In the data rows, 50 means zero.
Here are some rows, each followed by its group. Rows of different groups can look alike.
tensor([39, 80, 48, 78, 32, 51, 16, 53, 49, 45, 34, 65, 65, 35, 67, 56, 43, 47,
        33, 58, 33, 62, 30, 59, 26, 81, 38, 35, 35, 68, 38, 52]) d
tensor([52, 63, 45, 53, 24, 54, 44, 38, 50, 59, 52, 59, 68, 54, 43, 45, 41, 76,
        44, 40, 34, 56, 65, 55, 35, 50, 45, 43, 42, 54, 43, 47]) e
tensor([53, 36, 62, 44, 68, 70, 60, 47, 60, 40, 60, 43, 19, 58, 47, 58, 50, 51,
        64, 55, 64, 44, 50, 32, 63, 43, 56, 38, 53, 39, 60, 43]) f
tensor([80, 41, 44, 46, 71, 42, 54, 55, 69, 67, 43, 54, 36, 79, 74, 51, 61, 40,
        83, 64, 47, 24, 53, 49, 47, 32, 31, 34, 36, 34, 53, 65]) g
tensor([40, 66, 66, 62, 20, 61, 30, 47, 39, 57, 38, 60, 65, 42, 42, 78, 50, 44,
        27, 40, 37, 56, 34, 58, 36, 69, 43, 38, 39, 68, 41, 48]) d
tensor([50, 39, 63, 28, 59, 40, 56, 41, 56, 45, 58, 49, 38, 57, 46, 38, 45, 54,
        51, 37, 52, 45, 54, 54, 58, 44, 60, 58, 59, 45, 59, 41]) h
tensor([59, 39, 45, 40, 59, 32, 54, 46, 35, 44, 37, 33, 55, 36, 51, 53, 49, 45,
        55, 46, 52, 60, 46, 39, 66, 39, 60, 66, 66, 50, 57, 36]) i
tensor([47, 60, 53, 58, 57, 36, 50, 60, 64, 79, 55, 66, 68, 66, 71, 52, 76, 31,
        49, 59, 41, 62, 54, 56, 43, 50, 54, 38, 64, 45, 47, 65]) e
tensor([44, 69, 58, 67, 27, 54, 31, 68, 47, 58, 32, 51, 65, 41, 64, 55, 41, 39,
        36, 49, 38, 57, 35, 62, 23, 64, 25, 42, 27, 68, 36, 42]) d
tensor([43, 33, 73, 50, 50, 81, 67, 42, 38, 23, 63, 43, 28, 36, 9, 47, 29, 59,
        48, 30, 79, 51, 50, 22, 70, 34, 57, 45, 50, 67, 70, 42]) f
tensor([62, 38, 32, 37, 50, 34, 65, 38, 50, 57, 57, 35, 53, 66, 37, 45, 48, 63,
        58, 37, 57, 37, 61, 36, 49, 43, 49, 37, 39, 59, 67, 41]) e
tensor([45, 74, 62, 83, 19, 51, 20, 59, 43, 47, 32, 62, 55, 27, 67, 43, 46, 37,
        34, 49, 28, 57, 25, 67, 18, 78, 27, 31, 30, 64, 25, 53]) d
tensor([55, 38, 54, 34, 69, 45, 60, 59, 59, 67, 68, 42, 49, 61, 52, 41, 66, 56,
        49, 59, 49, 55, 45, 47, 60, 32, 57, 48, 56, 35, 58, 32]) h
tensor([52, 29, 50, 64, 69, 64, 55, 71, 55, 47, 48, 46, 43, 39, 27, 86, 41, 33,
        63, 59, 77, 19, 42, 33, 49, 37, 36, 44, 49, 47, 80, 25]) j
tensor([51, 31, 31, 35, 60, 26, 50, 49, 42, 52, 42, 31, 77, 48, 34, 35, 52, 63,
        54, 53, 57, 42, 50, 54, 58, 34, 68, 82, 58, 55, 55, 43]) i
tensor([67, 46, 30, 52, 54, 54, 46, 45, 64, 33, 50, 52, 30, 86, 57, 37, 32, 90,
        97, 44, 10, 25, 67, 48, 35, 26, 46, 55, 21, 34, 50, 39]) g
tensor([56, 47, 35, 27, 53, 47, 55, 16, 47, 42, 45, 55, 48, 38, 33, 37, 39, 43,
        64, 26, 61, 50, 74, 43, 60, 41, 59, 63, 72, 60, 66, 48]) f
tensor([34, 53, 45, 60, 38, 30, 52, 59, 58, 65, 62, 34, 52, 45, 69, 18, 67, 55,
        38, 64, 40, 52, 50, 54, 49, 62, 44, 54, 56, 59, 38, 79]) e
tensor([43, 85, 38, 75, 31, 63, 23, 59, 44, 25, 40, 49, 56, 20, 68, 63, 44, 45,
        25, 62, 42, 83, 40, 57, 40, 81, 48, 57, 47, 58, 25, 48]) d
tensor([51, 28, 60, 36, 63, 37, 62, 34, 50, 56, 53, 52, 48, 74, 51, 56, 53, 48,
        64, 38, 54, 38, 57, 42, 51, 42, 45, 47, 43, 49, 66, 35]) e
tensor([60, 51, 46, 74, 65, 50, 43, 59, 51, 21, 30, 60, 39, 60, 43, 56, 28, 67,
        59, 38, 46, 25, 60, 43, 45, 45, 36, 66, 35, 69, 51, 48]) h
tensor([71, 57, 33, 58, 50, 44, 52, 38, 68, 58, 63, 69, 33, 79, 71, 34, 55, 54,
        82, 51, 7, 26, 56, 63, 43, 37, 54, 63, 41, 29, 41, 53]) g
tensor([44, 43, 57, 48, 48, 69, 51, 47, 31, 30, 49, 32, 48, 32, 24, 46, 41, 43,
        43, 45, 56, 51, 49, 42, 56, 36, 58, 55, 59, 64, 61, 45]) f
tensor([22, 58, 74, 54, 36, 57, 41, 49, 39, 46, 46, 37, 39, 38, 64, 37, 56, 48,
        32, 54, 46, 62, 27, 50, 55, 81, 36, 30, 60, 68, 30, 44]) d
tensor([43, 31, 43, 25, 61, 46, 60, 69, 44, 46, 51, 36, 47, 53, 37, 35, 76, 41,
        38, 72, 67, 31, 51, 74, 74, 33, 64, 64, 72, 50, 49, 62]) i
tensor([59, 49, 42, 46, 48, 47, 55, 44, 53, 54, 54, 55, 59, 60, 50, 22, 49, 60,
        54, 45, 55, 51, 59, 34, 52, 44, 53, 47, 59, 59, 43, 53]) e
tensor([59, 29, 47, 35, 69, 57, 46, 44, 57, 38, 27, 62, 63, 44, 31, 74, 22, 45,
        64, 34, 70, 38, 63, 31, 49, 50, 52, 42, 59, 52, 70, 15]) j
tensor([55, 48, 46, 47, 46, 43, 46, 69, 53, 57, 36, 38, 63, 46, 60, 69, 67, 51,
        54, 73, 42, 60, 42, 61, 41, 47, 43, 54, 43, 47, 39, 39]) e
tensor([36, 63, 71, 59, 31, 65, 31, 62, 38, 51, 40, 48, 60, 45, 49, 66, 59, 30,
        31, 60, 48, 55, 23, 47, 25, 83, 31, 35, 36, 70, 34, 65]) d
tensor([62, 40, 66, 17, 52, 44, 59, 50, 49, 45, 67, 42, 48, 63, 55, 45, 53, 62,
        52, 43, 40, 41, 48, 52, 61, 48, 70, 63, 53, 41, 55, 41]) h
tensor([61, 52, 52, 41, 67, 35, 53, 64, 52, 63, 54, 66, 62, 54, 69, 60, 69, 44,
        61, 60, 40, 56, 40, 76, 43, 39, 62, 60, 61, 33, 26, 55]) j
tensor([46, 56, 42, 61, 50, 45, 47, 53, 60, 60, 71, 45, 36, 62, 56, 47, 64, 51,
        48, 57, 32, 52, 51, 44, 48, 53, 43, 42, 47, 52, 54, 49]) e
tensor([51, 41, 30, 52, 51, 45, 59, 59, 46, 53, 70, 31, 42, 54, 48, 18, 59, 50,
        47, 53, 49, 42, 45, 40, 45, 33, 55, 40, 43, 55, 62, 63]) e
tensor([60, 33, 43, 55, 60, 51, 56, 46, 49, 51, 68, 40, 60, 65, 43, 35, 47, 53,
        64, 31, 49, 47, 56, 29, 50, 46, 58, 45, 39, 58, 74, 43]) e
tensor([44, 29, 39, 30, 62, 29, 43, 61, 39, 54, 37, 38, 72, 54, 29, 45, 56, 62,
        49, 70, 71, 28, 42, 59, 55, 34, 63, 75, 57, 55, 65, 38]) i
tensor([36, 59, 39, 60, 45, 44, 38, 64, 61, 61, 40, 46, 59, 38, 58, 45, 57, 49,
        42, 69, 43, 56, 48, 69, 48, 50, 57, 65, 59, 52, 32, 49]) e
tensor([51, 43, 38, 50, 64, 35, 58, 61, 58, 42, 54, 53, 44, 46, 66, 44, 70, 47,
        45, 55, 56, 46, 55, 53, 67, 37, 53, 62, 65, 48, 49, 50]) h
tensor([48, 49, 47, 53, 50, 46, 60, 53, 50, 54, 60, 38, 40, 69, 56, 34, 63, 60,
        49, 37, 52, 48, 50, 36, 56, 42, 53, 39, 45, 53, 62, 62]) e
tensor([46, 53, 40, 50, 77, 36, 61, 76, 58, 57, 57, 49, 32, 59, 72, 48, 68, 30,
        59, 77, 43, 40, 41, 49, 60, 38, 48, 35, 57, 35, 48, 65]) g
tensor([52, 50, 28, 52, 50, 41, 47, 51, 45, 57, 66, 37, 48, 46, 49, 28, 64, 35,
        48, 49, 52, 52, 43, 44, 54, 35, 60, 59, 58, 61, 68, 70]) e
tensor([57, 25, 46, 29, 63, 58, 50, 48, 43, 33, 17, 34, 65, 49, 19, 55, 26, 72,
        65, 30, 61, 46, 55, 34, 61, 50, 72, 78, 43, 48, 76, 25]) i
tensor([63, 36, 56, 30, 66, 44, 65, 40, 58, 50, 69, 56, 43, 79, 50, 47, 49, 33,
        66, 31, 59, 34, 62, 31, 52, 40, 57, 38, 50, 43, 60, 44]) e
tensor([66, 53, 45, 50, 70, 47, 42, 75, 43, 38, 39, 60, 63, 45, 54, 68, 49, 30,
        50, 69, 66, 45, 61, 58, 49, 34, 49, 59, 47, 33, 59, 40]) j
tensor([47, 34, 59, 55, 57, 69, 64, 29, 52, 51, 68, 54, 37, 44, 38, 38, 37, 50,
        47, 39, 63, 62, 64, 40, 65, 47, 64, 41, 72, 39, 60, 69]) f
tensor([18, 72, 60, 59, 38, 60, 45, 70, 41, 59, 56, 32, 36, 23, 66, 55, 71, 28,
        13, 75, 54, 74, 12, 65, 48, 75, 30, 26, 56, 71, 37, 66]) d
tensor([63, 21, 51, 37, 55, 60, 69, 16, 41, 27, 51, 52, 41, 52, 14, 42, 29, 64,
        63, 19, 73, 39, 78, 33, 74, 42, 66, 51, 59, 53, 74, 47]) f
tensor([55, 41, 42, 48, 57, 51, 49, 66, 64, 56, 48, 47, 47, 60, 59, 67, 57, 53,
        60, 62, 53, 47, 40, 41, 41, 39, 44, 43, 39, 43, 47, 45]) e
tensor([74, 41, 52, 36, 67, 40, 54, 38, 60, 63, 51, 64, 61, 73, 57, 72, 38, 43,
        62, 36, 54, 33, 66, 54, 57, 52, 62, 42, 50, 42, 58, 54]) g
tensor([54, 46, 54, 45, 69, 56, 75, 47, 61, 57, 67, 65, 27, 56, 55, 51, 50, 37,
        47, 51, 60, 47, 72, 42, 69, 44, 55, 43, 69, 33, 45, 59]) f
tensor([59, 53, 42, 65, 54, 54, 40, 67, 45, 54, 49, 34, 51, 56, 37, 65, 56, 47,
        60, 63, 51, 42, 38, 48, 40, 28, 48, 47, 26, 53, 69, 49]) e
tensor([63, 45, 50, 38, 60, 41, 61, 49, 58, 64, 61, 63, 58, 66, 59, 62, 61, 38,
        59, 55, 48, 38, 45, 62, 43, 42, 60, 43, 49, 38, 54, 49]) e
tensor([41, 51, 59, 41, 48, 50, 46, 36, 48, 52, 54, 64, 55, 46, 54, 50, 50, 50,
        43, 40, 35, 53, 58, 53, 57, 72, 53, 53, 56, 46, 35, 50]) d
tensor([33, 63, 36, 56, 30, 26, 51, 38, 56, 62, 65, 52, 47, 48, 65, 7, 60, 51,
        44, 47, 44, 64, 54, 51, 53, 58, 51, 38, 71, 50, 37, 78]) e
tensor([45, 41, 33, 54, 72, 53, 63, 78, 59, 36, 53, 36, 27, 54, 58, 63, 61, 44,
        73, 76, 66, 42, 47, 42, 62, 42, 36, 44, 40, 33, 47, 55]) f
tensor([67, 35, 40, 47, 62, 38, 56, 39, 51, 41, 43, 59, 59, 56, 46, 63, 39, 41,
        69, 38, 58, 47, 66, 45, 62, 57, 51, 48, 61, 36, 56, 38]) j
tensor([51, 36, 37, 42, 72, 62, 59, 56, 66, 44, 52, 43, 31, 56, 62, 61, 39, 52,
        49, 54, 62, 61, 58, 46, 57, 48, 45, 41, 48, 40, 47, 52]) f
tensor([40, 63, 43, 49, 45, 39, 46, 57, 47, 56, 46, 45, 57, 43, 58, 39, 65, 69,
        44, 71, 33, 58, 50, 66, 41, 55, 48, 54, 46, 48, 24, 51]) e
tensor([36, 69, 30, 67, 30, 32, 38, 75, 58, 59, 48, 33, 53, 37, 67, 27, 79, 66,
        36, 81, 38, 54, 36, 57, 34, 49, 42, 62, 34, 56, 35, 63]) e
tensor([45, 48, 40, 43, 51, 41, 60, 38, 49, 56, 53, 44, 49, 53, 46, 26, 60, 54,
        46, 42, 51, 48, 49, 39, 54, 46, 49, 54, 46, 59, 57, 65]) e
tensor([54, 45, 44, 48, 59, 47, 60, 45, 47, 44, 50, 47, 42, 46, 46, 45, 47, 47,
        66, 43, 55, 51, 56, 49, 58, 35, 50, 49, 43, 48, 58, 45]) f
tensor([42, 53, 45, 45, 51, 57, 45, 65, 52, 51, 48, 14, 45, 43, 60, 60, 63, 69,
        39, 74, 53, 43, 32, 43, 53, 52, 38, 47, 45, 58, 42, 49]) d
tensor([52, 36, 54, 37, 51, 56, 59, 33, 46, 44, 61, 54, 33, 46, 45, 46, 42, 41,
        53, 41, 60, 39, 62, 44, 66, 47, 59, 56, 65, 48, 61, 53]) f
tensor([50, 50, 43, 40, 54, 51, 53, 51, 54, 48, 38, 47, 44, 50, 57, 54, 49, 70,
        45, 48, 41, 52, 44, 56, 53, 56, 48, 44, 44, 43, 42, 37]) d
tensor([48, 49, 32, 42, 40, 40, 47, 35, 52, 47, 49, 46, 68, 59, 41, 32, 44, 73,
        52, 34, 47, 49, 63, 46, 33, 54, 54, 64, 38, 51, 52, 51]) e
tensor([57, 53, 49, 51, 50, 54, 39, 63, 42, 71, 51, 38, 51, 54, 56, 65, 63, 29,
        52, 69, 41, 42, 27, 64, 44, 40, 44, 44, 35, 38, 57, 43]) e
tensor([60, 48, 38, 64, 51, 51, 44, 70, 49, 66, 54, 37, 54, 48, 68, 50, 70, 34,
        41, 72, 45, 58, 32, 66, 44, 40, 44, 64, 43, 44, 48, 64]) e
tensor([34, 36, 67, 23, 66, 42, 65, 67, 50, 70, 62, 42, 39, 34, 44, 49, 89, 36,
        23, 78, 71, 49, 39, 86, 71, 44, 75, 80, 71, 49, 44, 60]) i
tensor([45, 49, 70, 45, 46, 56, 66, 52, 52, 50, 68, 55, 41, 32, 40, 43, 55, 31,
        54, 51, 58, 59, 54, 56, 64, 45, 63, 44, 70, 48, 46, 50]) f
tensor([66, 52, 43, 56, 57, 44, 53, 59, 65, 44, 44, 61, 56, 51, 61, 50, 46, 41,
        56, 49, 44, 44, 57, 49, 48, 41, 50, 43, 50, 52, 54, 58]) h
tensor([45, 67, 61, 64, 17, 68, 29, 60, 37, 62, 37, 57, 56, 43, 57, 67, 54, 41,
        38, 48, 37, 57, 34, 63, 18, 80, 36, 39, 37, 55, 39, 48]) d
tensor([33, 52, 71, 53, 47, 57, 61, 40, 40, 38, 52, 41, 38, 21, 32, 33, 34, 50,
        44, 41, 68, 64, 43, 29, 63, 35, 64, 54, 69, 62, 67, 46]) f
tensor([21, 49, 67, 53, 33, 51, 38, 52, 38, 45, 44, 49, 38, 38, 49, 36, 43, 66,
        27, 46, 47, 69, 37, 46, 57, 76, 33, 30, 47, 69, 29, 55]) d
tensor([46, 54, 66, 54, 27, 49, 39, 20, 37, 62, 48, 79, 67, 51, 55, 56, 54, 46,
        40, 31, 39, 62, 53, 51, 35, 80, 39, 37, 58, 49, 32, 55]) d
tensor([75, 44, 56, 35, 66, 48, 48, 53, 54, 54, 68, 55, 45, 72, 50, 60, 55, 67,
        69, 54, 38, 30, 44, 43, 51, 45, 54, 48, 33, 42, 53, 46]) g
tensor([51, 25, 64, 45, 62, 89, 76, 58, 56, 30, 65, 44, 15, 45, 25, 60, 35, 51,
        76, 46, 82, 45, 48, 19, 74, 40, 55, 38, 54, 54, 71, 55]) f
tensor([30, 72, 62, 65, 21, 72, 30, 37, 20, 35, 27, 41, 53, 32, 38, 49, 20, 85,
        12, 28, 40, 73, 52, 42, 42, 89, 31, 45, 36, 68, 31, 35]) d
tensor([53, 48, 45, 46, 70, 33, 56, 64, 56, 32, 66, 38, 58, 49, 70, 31, 62, 63,
        35, 50, 57, 55, 55, 49, 58, 33, 50, 61, 59, 65, 52, 56]) h
tensor([56, 63, 48, 42, 45, 40, 37, 46, 52, 54, 28, 50, 68, 48, 40, 67, 46, 64,
        59, 42, 37, 61, 51, 68, 29, 50, 56, 72, 32, 44, 46, 30]) e
tensor([64, 36, 46, 42, 60, 57, 54, 74, 47, 48, 29, 36, 46, 57, 44, 62, 37, 48,
        76, 63, 60, 33, 46, 33, 49, 46, 46, 55, 39, 48, 65, 32]) h
tensor([56, 58, 48, 43, 58, 51, 40, 41, 44, 51, 64, 78, 64, 32, 57, 62, 37, 30,
        45, 52, 52, 67, 66, 69, 54, 51, 51, 53, 75, 34, 20, 41]) j
tensor([48, 37, 83, 48, 60, 72, 69, 51, 46, 32, 79, 63, 29, 46, 25, 49, 36, 42,
        56, 27, 68, 51, 57, 30, 72, 44, 58, 49, 70, 62, 72, 60]) f
tensor([51, 37, 67, 52, 55, 69, 67, 65, 53, 45, 71, 39, 31, 42, 44, 56, 62, 41,
        52, 60, 69, 44, 40, 52, 62, 36, 51, 42, 64, 46, 62, 55]) f
tensor([36, 57, 67, 49, 51, 64, 44, 57, 47, 49, 53, 38, 49, 30, 49, 60, 61, 36,
        37, 54, 49, 59, 29, 53, 56, 60, 43, 35, 55, 55, 42, 76]) d
tensor([59, 60, 41, 58, 47, 29, 43, 54, 61, 63, 63, 55, 60, 54, 64, 52, 67, 34,
        54, 58, 48, 48, 44, 64, 42, 35, 53, 50, 54, 37, 42, 54]) e
tensor([67, 50, 47, 40, 58, 46, 55, 46, 60, 49, 70, 49, 31, 82, 68, 30, 51, 64,
        77, 55, 14, 37, 46, 45, 55, 32, 51, 47, 35, 33, 52, 61]) g
tensor([58, 50, 53, 53, 46, 40, 54, 51, 49, 72, 66, 72, 60, 64, 69, 63, 60, 37,
        44, 49, 38, 56, 50, 53, 40, 50, 54, 39, 49, 33, 41, 57]) e
tensor([61, 58, 52, 44, 50, 49, 39, 37, 46, 36, 37, 77, 69, 44, 37, 64, 23, 70,
        38, 41, 37, 67, 76, 75, 41, 64, 71, 86, 57, 40, 40, 31]) j
tensor([46, 24, 49, 34, 74, 44, 62, 61, 55, 35, 33, 37, 41, 39, 42, 47, 57, 48,
        58, 53, 68, 42, 60, 44, 74, 34, 61, 77, 65, 42, 54, 40]) i
tensor([54, 33, 68, 25, 61, 42, 67, 40, 54, 63, 44, 65, 46, 47, 39, 52, 70, 39,
        50, 45, 76, 52, 78, 69, 76, 50, 83, 63, 85, 39, 43, 52]) i
tensor([59, 34, 45, 33, 59, 52, 55, 39, 47, 48, 44, 39, 54, 70, 43, 49, 34, 75,
        63, 39, 52, 42, 59, 46, 60, 38, 59, 68, 39, 57, 56, 38]) h
Group e spreads out most along one direction. Which 3 other groups' directions of most spread are closest to that one, closest first?
j f i
Which 3 groups are nearest to each row below, nearest first, going by the average distance to the group's rows?
tensor([49, 56, 62, 51, 38, 61, 47, 46, 45, 56, 39, 44, 63, 49, 25, 73, 54, 49,
        36, 42, 47, 57, 46, 43, 54, 62, 47, 55, 39, 49, 55, 53]) -> d e h
tensor([55, 25, 61, 38, 61, 81, 74, 38, 55, 31, 61, 52, 31, 56, 24, 51, 38, 45,
        67, 26, 68, 29, 64, 25, 72, 51, 50, 49, 68, 58, 72, 52]) -> f h i
Which 4 groups are nearest to each row below, nearest first, going by the average distance to the group's rows?
tensor([58, 56, 56, 52, 56, 60, 48, 52, 48, 8, 51, 56, 33, 63, 49, 44, 19, 76,
        56, 39, 51, 35, 46, 43, 53, 49, 43, 59, 32, 72, 54, 52]) -> h f e g
Which 3 groups are nearest to each row below, nearest first, going by the distance to the group's nearest row?
tensor([60, 61, 61, 39, 60, 39, 50, 41, 53, 63, 68, 97, 71, 51, 55, 76, 55, 26,
        33, 48, 60, 48, 63, 78, 38, 41, 65, 66, 72, 29, 47, 39]) -> j e g
tensor([46, 34, 66, 55, 53, 72, 59, 33, 46, 26, 60, 52, 44, 46, 19, 53, 42, 60,
        60, 28, 63, 44, 50, 36, 55, 41, 55, 54, 53, 61, 71, 39]) -> f e h
tensor([63, 54, 54, 44, 50, 33, 52, 43, 57, 66, 56, 72, 51, 65, 64, 64, 59, 48,
        56, 49, 45, 45, 57, 53, 43, 44, 49, 40, 57, 40, 38, 54]) -> e h g
Which 4 groups are nearest to each row below, nearest first, going by the distance to the centre of the group?
tensor([53, 41, 55, 32, 62, 41, 55, 37, 47, 55, 67, 43, 59, 56, 48, 48, 49, 52,
        59, 45, 49, 63, 64, 56, 56, 48, 66, 58, 57, 39, 56, 38]) -> h e j i
tensor([47, 68, 53, 39, 43, 37, 37, 50, 48, 68, 51, 68, 63, 48, 58, 57, 62, 37,
        49, 52, 36, 63, 45, 66, 38, 48, 54, 56, 46, 36, 35, 47]) -> e j d h
tensor([26, 63, 51, 53, 41, 49, 45, 68, 39, 54, 50, 38, 48, 27, 60, 56, 62, 44,
        22, 63, 48, 69, 31, 58, 53, 68, 45, 53, 54, 52, 47, 62]) -> d e h j
tensor([53, 65, 54, 73, 39, 49, 24, 72, 48, 49, 43, 56, 63, 44, 89, 57, 49, 33,
        45, 67, 26, 58, 36, 74, 37, 61, 45, 35, 44, 46, 23, 45]) -> d e j h
tensor([49, 30, 42, 37, 65, 37, 54, 71, 44, 61, 43, 28, 52, 35, 20, 37, 56, 51,
        48, 86, 71, 24, 31, 54, 59, 45, 61, 79, 45, 51, 52, 45]) -> i h e j
tensor([49, 57, 52, 59, 50, 55, 59, 53, 66, 23, 56, 47, 36, 51, 63, 20, 46, 60,
        41, 49, 46, 41, 50, 58, 56, 47, 49, 52, 53, 71, 41, 64]) -> h e f d
tensor([43, 73, 51, 66, 20, 59, 26, 44, 36, 31, 32, 39, 57, 38, 53, 46, 13, 64,
        29, 32, 40, 66, 51, 42, 32, 82, 30, 45, 30, 72, 35, 25]) -> d e j h
tensor([48, 49, 46, 55, 50, 45, 52, 48, 54, 57, 45, 44, 57, 59, 51, 44, 53, 58,
        50, 49, 42, 44, 59, 48, 45, 51, 51, 52, 47, 51, 43, 54]) -> e h j g
tensor([62, 31, 58, 40, 62, 47, 75, 42, 57, 57, 67, 40, 41, 76, 50, 52, 55, 57,
        64, 38, 54, 36, 59, 22, 49, 37, 42, 17, 40, 51, 65, 44]) -> h g f e
tensor([31, 73, 36, 83, 31, 60, 17, 70, 45, 26, 20, 42, 59, 29, 56, 48, 16, 70,
        35, 53, 32, 63, 33, 53, 30, 76, 40, 53, 26, 71, 25, 31]) -> d e j h
tensor([54, 46, 44, 41, 50, 41, 51, 75, 59, 59, 27, 37, 54, 47, 56, 50, 61, 45,
        58, 75, 53, 43, 31, 53, 49, 35, 37, 42, 42, 37, 41, 51]) -> e h j g
tensor([57, 44, 48, 42, 51, 56, 61, 47, 53, 44, 47, 58, 39, 50, 55, 59, 46, 58,
        57, 56, 59, 46, 61, 45, 56, 41, 39, 45, 47, 43, 60, 48]) -> h f j e
Which 4 groups are nearest to each row below, nearest first, going by the distance to the group's nearest row?
tensor([43, 61, 44, 47, 47, 28, 52, 37, 51, 68, 45, 65, 67, 51, 61, 33, 69, 52,
        40, 50, 42, 68, 58, 59, 42, 51, 49, 44, 58, 48, 32, 55]) -> e d j h
tensor([38, 87, 37, 91, 30, 75, 13, 70, 34, 38, 34, 37, 60, 17, 54, 74, 37, 55,
        20, 52, 41, 78, 25, 57, 28, 74, 35, 54, 33, 71, 46, 48]) -> d e f h
tensor([47, 62, 50, 51, 43, 44, 51, 44, 61, 71, 83, 66, 60, 57, 75, 58, 79, 34,
        47, 63, 36, 64, 60, 63, 43, 55, 50, 23, 55, 42, 39, 64]) -> e j d h
Which 3 other groups have their centres nearest to the centre of group g, nearest first?
h e j
Which 3 groups are nearest to each row below, nearest first, going by the distance to the centre of the group?
tensor([51, 37, 63, 27, 53, 30, 49, 56, 30, 60, 56, 41, 74, 33, 42, 58, 61, 35,
        34, 69, 59, 64, 31, 58, 54, 51, 67, 74, 70, 48, 46, 62]) -> i e j
tensor([40, 34, 61, 42, 67, 46, 62, 64, 53, 47, 48, 41, 44, 37, 42, 42, 77, 33,
        40, 73, 70, 47, 51, 65, 79, 48, 62, 60, 77, 37, 50, 56]) -> i f h
tensor([50, 55, 48, 54, 44, 69, 40, 48, 49, 31, 43, 41, 50, 46, 40, 78, 14, 85,
        42, 42, 43, 58, 59, 57, 48, 54, 42, 67, 32, 54, 42, 17]) -> j h d
tensor([40, 58, 42, 52, 39, 41, 34, 66, 44, 61, 32, 41, 67, 44, 58, 55, 49, 67,
        50, 63, 49, 50, 36, 67, 38, 56, 50, 59, 32, 44, 47, 36]) -> e d h
tensor([62, 41, 38, 38, 54, 50, 51, 71, 56, 59, 44, 47, 49, 57, 49, 68, 61, 59,
        56, 66, 56, 36, 38, 41, 33, 40, 41, 50, 30, 51, 56, 48]) -> e h g
Which 3 other groups have their centres nearest to the centre of group e, nearest first?
h g j
Group i spreads out most along one direction. Which 3 other groups' directions of most spread are closest to that one, closest first?
h g e
Which 3 other groups have their centres nearest to the centre of group d, nearest first?
e j h
Group g spreads out most along one direction. Which 3 other groups' directions of most spread are closest to that one, closest first?
i h f
Group j spreads out most along one direction. Which 3 other groups' directions of most spread are closest to that one, closest first?
e h i
Group d spreads out most along one direction. Which 3 other groups' directions of most spread are closest to that one, closest first?
h e i
Which 3 other groups have their centres nearest to the centre of group i, nearest first?
h j f
Which 3 other groups have their centres nearest to the centre of group f, nearest first?
h j i
